(in the rows, 128 means zero)
Each path below is one point turned by a fixed rotation once a step. After each direction that follows a path, write how fast that rotation turns it, in degrees per step (0 if it stays still).
Each turn is a multiple of 5 degrees from 10 to 175, or 0.
Each row of a path follows its step; steps can be skipped.

step 2: [135 130 101 124 130 137 133 123 129 137 127 119 135 129 125 131 134 145
 136 134 110 123 141 122 129 126 128 136 111 127 124 113 134 112 123 128
 122 140 137 121 121 129 127 111 128 131 124 116 126 145 134 134 119 119
 116 137 113 128 115 129 132 124 129]
step 3: [127 140 124 136 116 116 129 132 134 125 136 131 133 112 135 134 111 128
 129 112 141 117 122 116 126 141 121 121 132 126 122 137 126 134 121 124
 132 122 147 129 132 103 136 135 136 136 121 127 133 131 123 109 115 130
 115 140 125 123 131 126 123 124 137]
step 5: [135 121 123 128 126 108 122 128 141 136 113 132 130 138 131 139 126 140
 139 128 121 115 124 136 135 131 122 125 120 131 120 121 141 119 107 135
 123 137 147 126 115 129 118 116 131 127 112 129 125 122 107 138 132 121
 142 132 132 118 131 128 133 133 127]
step 6: [139 139 130 125 130 137 106 118 114 132 126 112 125 105 128 138 119 119
 125 116 117 128 135 121 123 139 126 132 112 130 129 126 127 120 126 129
 134 132 136 129 142 111 139 138 127 130 122 140 130 111 133 127 127 128
 121 142 131 137 118 138 134 132 133]
step 7: [139 108 119 126 127 131 143 120 128 139 130 126 122 142 122 126 122 145
 138 125 140 139 114 127 128 137 127 123 137 122 133 128 131 121 128 149
 138 122 128 129 120 114 134 112 127 125 129 125 131 129 145 121 117 129
 117 135 113 124 116 139 125 119 117]
step 8: [117 137 138 114 121 114 122 126 144 122 112 136 138 132 118 127 116 138
 129 124 130 133 125 124 137 131 107 114 114 140 117 123 128 133 121 127
 118 132 126 118 126 108 119 130 126 134 125 113 115 132 126 126 138 136
 123 137 134 130 122 118 125 132 142]
step 11: [134 143 140 117 136 119 122 131 138 140 129 131 146 118 137 129 121 127
 119 128 126 145 120 127 130 148 135 122 129 117 127 118 135 142 123 129
 131 115 139 115 146 113 125 115 129 131 120 124 133 130 126 121 126 132
 119 131 120 127 118 138 136 134 142]
step 16: [129 146 128 121 124 120 125 109 141 131 133 126 130 128 128 133 134 131
 116 136 139 147 124 109 135 143 115 126 119 124 117 118 130 127 129 129
 131 128 110 119 135 126 123 135 133 117 133 121 117 113 127 126 148 126
 136 129 125 121 110 129 121 124 129]
[129 127 126 126 128 127 127 129 130 124 129 122 126 130 128 130 128 127
 130 125 126 129 128 128 129 128 131 130 128 126 128 125 130 127 131 127
 132 126 123 125 128 129 128 128 126 125 128 126 132 130 128 131 126 131
 125 127 129 125 126 128 129 128 124] -> 145
[133 126 125 130 126 131 129 127 127 127 130 129 127 126 129 129 128 128
 127 129 126 124 132 129 131 130 131 127 126 126 129 130 129 131 127 129
 131 130 126 130 125 128 131 134 128 127 129 125 128 127 127 127 128 126
 126 131 127 126 128 130 131 127 132] -> 100
[132 129 127 124 126 128 125 129 131 128 130 125 124 130 130 125 129 127
 127 132 133 127 126 128 128 126 126 128 128 132 126 127 129 129 128 128
 129 126 130 131 132 129 127 128 126 129 128 127 125 131 128 123 126 127
 127 130 129 128 125 130 127 126 129] -> 85
[131 133 128 125 130 123 127 128 128 125 126 130 132 127 130 127 124 127
 125 126 130 127 130 129 125 127 129 127 126 127 128 128 130 130 127 126
 124 132 129 128 127 127 128 129 125 126 129 127 130 127 129 126 128 128
 126 128 128 125 129 132 126 132 125] -> 130

step 5: [146 120 112 130 136 116 129 122 120 125 140 119 144 135 140 136 125 117
 128 121 139 133 126 131 121 129 128 123 127 133 143 131 125 137 133 129
 134 111 129 122 136 119 129 118 135 120 121 126 125 131 135 138 128 124
 133 129 135 142 118 133 122 111 133]
step 10: [123 117 123 112 129 131 118 133 130 129 128 124 147 126 129 130 114 129
 122 142 129 135 123 129 117 121 130 142 120 120 117 127 102 121 138 136
 124 118 133 125 133 129 122 126 122 130 125 120 112 129 125 134 126 116
 125 133 141 128 113 125 123 132 132]
step 11: [136 125 129 123 123 110 128 123 120 139 130 144 114 130 134 127 124 130
 136 113 118 135 123 129 115 127 128 124 121 117 131 125 129 130 129 134
 141 125 138 140 115 116 124 145 120 112 126 133 124 132 145 125 118 121
 130 130 136 133 125 119 132 120 127]
step 12: [117 134 111 129 132 132 134 136 123 130 133 126 130 124 143 121 135 127
 143 112 120 127 134 143 136 137 141 120 124 130 117 135 122 132 124 143
 124 119 115 130 124 124 129 115 137 136 134 120 120 143 135 122 128 133
 135 120 124 132 127 119 131 139 132]
step 14: [133 123 124 126 115 143 117 128 128 140 130 135 133 120 127 131 120 134
 133 115 131 143 134 130 118 122 121 125 111 120 132 132 112 131 132 128
 138 117 138 132 143 117 115 140 129 121 129 137 122 122 141 135 126 124
 126 125 125 136 132 124 136 116 136]
step 15: [120 135 125 124 144 115 118 151 119 139 132 135 126 130 136 124 120 131
 128 124 126 125 120 141 122 130 137 121 126 120 127 123 122 123 124 137
 125 128 122 128 121 122 137 136 137 131 135 136 116 149 139 137 126 119
 133 130 132 130 120 126 132 145 120]
step 16: [131 121 129 120 123 114 134 112 118 119 126 117 133 115 143 119 142 127
 131 120 125 128 130 134 121 131 141 138 127 113 130 140 121 142 126 137
 128 122 135 136 120 137 131 118 126 122 123 118 126 135 136 122 125 133
 118 134 120 130 113 133 127 135 138]
step 17: [127 114 100 131 122 146 134 120 136 133 146 126 135 128 133 125 128 131
 140 122 136 138 126 134 122 135 121 122 117 135 121 128 132 131 129 123
 124 136 135 135 134 127 126 132 133 120 118 140 114 131 139 123 130 118
 132 136 130 134 137 129 134 129 138]
[126 126 129 127 126 124 131 132 129 127 130 131 127 126 128 131 124 130
 128 126 129 128 130 128 130 125 127 128 125 128 128 127 125 129 126 128
 128 130 130 124 127 129 128 132 126 128 128 129 126 125 124 127 128 129
 126 130 131 132 132 128 130 129 131] -> 100
[127 129 125 125 125 132 128 131 127 130 126 126 130 127 128 128 129 128
 129 127 124 126 130 129 126 126 130 128 126 127 126 134 124 127 127 128
 128 126 130 127 128 130 128 128 125 131 129 126 132 124 125 128 127 130
 127 124 125 126 127 127 129 129 129] -> 175
[129 124 129 128 124 125 127 126 131 128 132 128 126 127 125 127 130 131
 125 126 129 124 127 128 128 129 126 130 126 127 126 127 126 126 128 129
 129 129 129 130 129 128 133 125 129 131 132 125 128 128 126 129 130 128
 127 129 128 126 124 127 125 127 129] -> 120
[128 125 124 123 128 129 127 125 127 127 128 131 127 129 126 130 131 128
 125 130 129 126 128 130 124 128 131 124 129 125 127 128 129 130 125 129
 128 127 125 130 123 129 129 129 127 125 127 127 127 128 124 129 126 129
 131 127 133 129 127 130 127 128 131] -> 70

step 0: [140 121 130 129 140 120 127 133 138 117 120 117 139 126 136 130 129 140
 123 127 136 134 133 143 142 122 142 143 121 120 116 123 133 139 108 127
 122 141 124 134 132 132 137 108 138 130 125 130 127 114 131 130 125 133
 136 121 116 131 124 134 122 133 119]
step 1: [139 123 129 124 125 120 136 144 125 130 118 127 139 133 132 135 135 132
 130 128 120 133 117 141 133 149 126 138 126 116 122 129 136 132 106 130
 124 131 140 117 131 145 130 114 132 122 121 116 141 129 122 137 116 128
 141 134 138 121 118 128 123 125 131]
step 4: [127 129 125 126 130 124 138 127 123 132 124 122 122 147 129 130 124 138
 104 130 122 123 115 128 133 130 126 132 128 127 116 133 145 132 136 125
 112 118 133 134 143 142 111 114 118 113 129 116 144 131 129 132 127 117
 123 120 130 131 132 121 124 121 131]
step 7: [150 136 135 127 115 126 134 133 123 142 110 124 147 136 124 110 123 135
 123 126 126 125 131 139 133 125 126 149 136 135 131 126 132 120 123 124
 112 127 138 135 126 127 126 125 127 117 125 110 132 131 143 131 121 136
 129 127 132 122 129 134 126 123 135]
step 8: [134 123 118 128 123 132 136 136 125 141 125 120 141 128 121 118 121 145
 131 126 134 130 138 140 128 138 130 137 135 134 127 130 129 127 109 131
 116 123 115 122 136 126 135 124  99 120 131 138 117 124 133 129 121 131
 136 119 127 116 133 143 141 126 121]
step 9: [123 131 134 130 124 123 121 145 136 137 119 128 126 114 130 128 135 139
 132 117 139 141 130 123 130 136 114 135 122 130 114 123 129 128 124 128
 108 141 131 134 138 132 123 118 108 133 124 121 111 115 130 126 113 125
 138 122 129 115 134 121 128 117 123]
step 10: [134 134 127 112 128 126 124 120 126 141 115 138 135 133 128 130 129 140
 120 138 137 140 129 126 140 125 134 147 116 129 105 134 131 132 135 130
 117 129 122 130 140 131 121 118 114 138 111 115 128 125 127 141 125 134
 138 124 125 138 129 132 117 122 122]
step 17: [144 127 128 132 124 113 120 135 140 135 124 125 134 128 127 126 123 124
 129 123 122 140 133 129 147 139 129 136 143 144 121 129 134 140 120 121
 128 130 128 139 150 144 113 121 130 126 134 130 136 133 144 133 122 128
 121 137 124 117 133 142 129 127 129]
[125 130 124 127 127 127 128 126 125 126 129 128 123 128 125 129 128 127
 126 132 125 130 127 131 127 127 127 124 126 126 128 131 126 125 129 126
 127 128 127 126 128 130 131 123 128 131 131 124 132 128 128 126 127 129
 128 128 127 129 128 127 126 127 126] -> 40
[129 128 129 131 127 130 126 128 125 130 129 130 128 124 130 132 130 126
 130 127 127 124 131 129 127 132 124 126 126 127 128 128 127 127 130 131
 132 125 128 129 129 131 125 127 125 128 127 126 126 127 125 126 125 127
 130 130 125 124 128 129 127 129 127] -> 100
[129 126 128 126 125 123 128 126 125 132 128 131 131 130 125 129 129 129
 122 127 129 125 126 127 127 126 127 130 125 127 128 127 128 128 129 129
 131 130 129 126 125 130 127 128 131 126 124 126 129 127 127 126 128 127
 128 124 132 126 130 127 126 130 128] -> 120
[129 128 127 128 127 130 127 128 127 126 126 130 132 125 130 126 126 126
 126 125 124 129 128 127 130 125 128 126 129 129 125 128 132 128 124 127
 132 126 130 125 127 126 128 125 132 128 130 128 128 131 128 127 128 132
 132 131 129 126 131 128 128 128 126] -> 65

step 0: [162 115 131 118 135 124 135 125 118 130 129 119 137 123 136 142 135 121
 133 119 122 134 144 132 127 131 121 128 137 132 133 143 118 128 121 130
 127 142 129 134 140 125 136 136 137 134 122 123 129 126 125 128 125 122
 127 121 138 138 129 120 131 141 137]
step 1: [138 130 122 121 119 140 128 122 128 118 118 129 137 125 142 124 132 122
 132 115 129 132 123 122 121 148 118 140 143 139 133 124 134 137 139 127
 138 125 141 130 127 126 138 125 140 134 117 116 119 117 128 121 142 129
 119 131 148 125 126 128 119 130 127]
step 2: [134 122 118 132 122 125 138 120 128 121 119 137 124 135 124 112 134 122
 137 125 131 131 139 128 115 118 122 148 135 141 137 126 134 126 127 133
 128 130 132 142 125 134 141 122 127 129 145 131 139 125 107 118 135 130
 126 143 135 122 128 128 138 140 135]
step 3: [131 127 126 132 127 127 128 130 121 125 127 141 126 130 118 136 118 136
 134 134 131 142 136 130  98 120 113 131 134 123 133 125 117 120 132 122
 137 126 155 120 138 137 125 121 131 131 120 120 130 125 124 120 139 135
 132 130 119 132 130 139 143 133 128]
step 7: [136 131 134 122 145 127 130 116 136 137 118 133 139 124 124 139 125 124
 145 132 134 123 128 140 117 124 122 121 153 128 127 132 115 125 123 131
 127 144 135 130 128 112 133 135 135 124 122 123 126 128 118 131 142 140
 113 123 128 129 126 115 132 132 120]
step 15: [127 121 117 124 128 119 133 145 122 135 133 124 129 120 118 124 135 145
 135 135 129 141 141 132 121 126 113 131 133 118 127 111 133 123 132 134
 133 144 130 131 116 125 139 128 141 120 129 123 144 112 133 131 119 127
 125 119 136 127 117 120 128 143 132]
step 16: [152 125 122 127 122 130 120 124 123 131 131 139 135 120 129 138 123 122
 129 110 139 137 134 136 119 138 112 129 125 137 117 135 141 116 121 130
 123 126 143 129 125 121 121 134 129 120 126 121 128 119 130 138 112 126
 129 121 125 130 118 126 128 146 136]
step 17: [146 135 142 116 134 139 137 130 123 127 136 127 125 124 131 122 136 115
 136 118 133 122 124 127 123 133 118 138 126 131 136 134 132 142 137 136
 132 136 142 132 123 126 121 141 145 131 142 121 126 128 130 120 140 120
 123 118 134 127 124 123 137 149 122]
[126 124 125 128 129 126 130 128 127 126 131 130 127 127 132 127 130 126
 129 128 127 128 130 127 127 131 129 128 129 131 125 131 129 126 127 126
 131 124 132 127 128 129 124 127 126 127 125 130 126 129 131 132 129 129
 131 125 130 127 129 130 127 128 124] -> 140
[123 132 124 124 128 128 129 127 123 128 128 128 130 127 128 128 131 134
 127 128 129 127 127 124 128 131 128 129 126 126 130 126 125 128 131 130
 129 126 130 127 128 131 128 129 131 130 131 126 126 126 129 129 129 129
 128 126 127 128 127 127 125 128 130] -> 155
[130 125 128 125 128 133 126 131 128 127 128 129 128 128 131 129 129 130
 124 125 128 125 128 129 131 131 130 129 128 125 131 134 128 128 125 129
 129 129 131 127 124 126 132 132 127 130 128 128 130 131 130 130 127 127
 127 127 128 128 126 129 130 129 129] -> 65
[131 132 129 130 128 127 126 129 128 127 130 130 128 125 130 128 132 128
 126 127 127 128 125 126 130 124 130 130 126 127 125 127 126 128 126 129
 127 130 130 127 130 128 126 125 128 129 128 129 127 127 130 130 130 124
 130 131 126 129 124 126 133 129 124] -> 55

step 3: [118 126 140 145 128 134 141 130 117 122 137 124 120 115 134 121 122 128
 139 120 126 129 134 143 121 133 137 123 127 131 133 119 128 116 125 128
 130 140 119 124 121 135 122 133 127 122 141 140 138 110 120 131 128 112
 136 132 124 109 114 130 126 137 125]
step 4: [128 127 122 120 136 137 118 137 138 125 123 115 140 133 122 120 130 124
 117 121 141 119 130 125 124 140 118 121 143 113 124 132 118 131 121 110
 132 122 140 143 121 135 135 118 117 127 133 127 123 124 120 124 129 134
 132 120 110 109 124 123 126 137 130]
step 6: [123 131 119 131 121 135 134 121 132 134 129 137 127 115 127 123 143 140
 130 128 129 123 135 137 114 122 127 141 124 126 120 140 121 134 125 139
 122 138 129 137 114 139 116 125 131 122 141 146 105 136 138 116 122 121
 124 126 125 125 122 141 129 125 123]
step 7: [117 120 127 128 126 129 125 124 128 136 127 129 130 136 114 127 121 135
 133 113 131 137 128 129 122 100 135 126 127 109 135 140 124 139 137 100
 137 117 124 117 129 124 136 119 126 120 124 127 126 126 122 131 124 122
 134 115 141 126 120 127 126 124 122]
step 10: [131 126 120 114 133 132 135 107 118 131 140 126 141 131 131 127 111 133
 118 110 117 135 143 132 128 132 116 124 132 116 138 122 125 127 131 117
 134 127 112 136 121 132 120 140 125 140 135 125 138 129 123 113 131 133
 122 127 131 119 129 138 120 132 123]
step 12: [116 123 127 129 129 135 118 129 136 129 137 128 128 125 126 130 131 127
 128 137 141 144 129 154 121 122 132 125 131 135 141 137 133 131 155 135
 135 125 119 130 114 143 131 129 116 119 124 137 117 129 120 130 143 134
 134 121 127 127 130 124 129 135 138]
step 13: [114 129 114 135 140 132 121 119 128 129 120 117 121 138 130 121 139 134
 139 124 113 134 147 119 137 121 124 119 141 124 129 139 119 115 135 123
 123 126 127 128 130 135 130 134 138 112 141 130 132 121 140 123 120 132
 123 129 120 125 114 120 131 132 114]
step 17: [131 122 123 116 122 134 130 114 128 137 133 127 127 131 128 111 125 107
 134 123 131 127 130 139 119 120 117 126 115 114 132 139 132 123 136 135
 111 124 135 132 127 132 120 117 140 124 112 116 122 130 122 118 129 146
 139 125 134 122 122 133 129 125 138]
[127 127 128 128 128 131 126 128 129 127 128 128 129 127 128 128 128 126
 124 125 127 128 128 131 125 130 129 132 129 127 128 128 128 129 126 131
 126 127 132 123 131 128 130 126 125 127 129 127 122 127 127 125 124 129
 131 125 128 128 133 126 129 129 130] -> 140
[130 129 129 127 126 131 130 130 132 123 127 128 126 125 126 131 129 132
 132 132 128 128 130 131 128 130 126 130 125 128 128 128 131 129 128 130
 129 125 128 127 130 128 133 130 127 131 125 129 129 130 129 127 130 131
 126 127 126 128 127 126 131 127 128] -> 110
[129 130 129 130 127 128 130 127 128 127 130 127 129 128 126 129 127 125
 129 128 125 129 125 127 128 131 127 131 128 127 133 128 130 121 127 128
 126 127 127 130 128 127 125 128 123 130 128 127 130 128 126 129 128 130
 127 127 132 124 128 127 125 129 131] -> 45
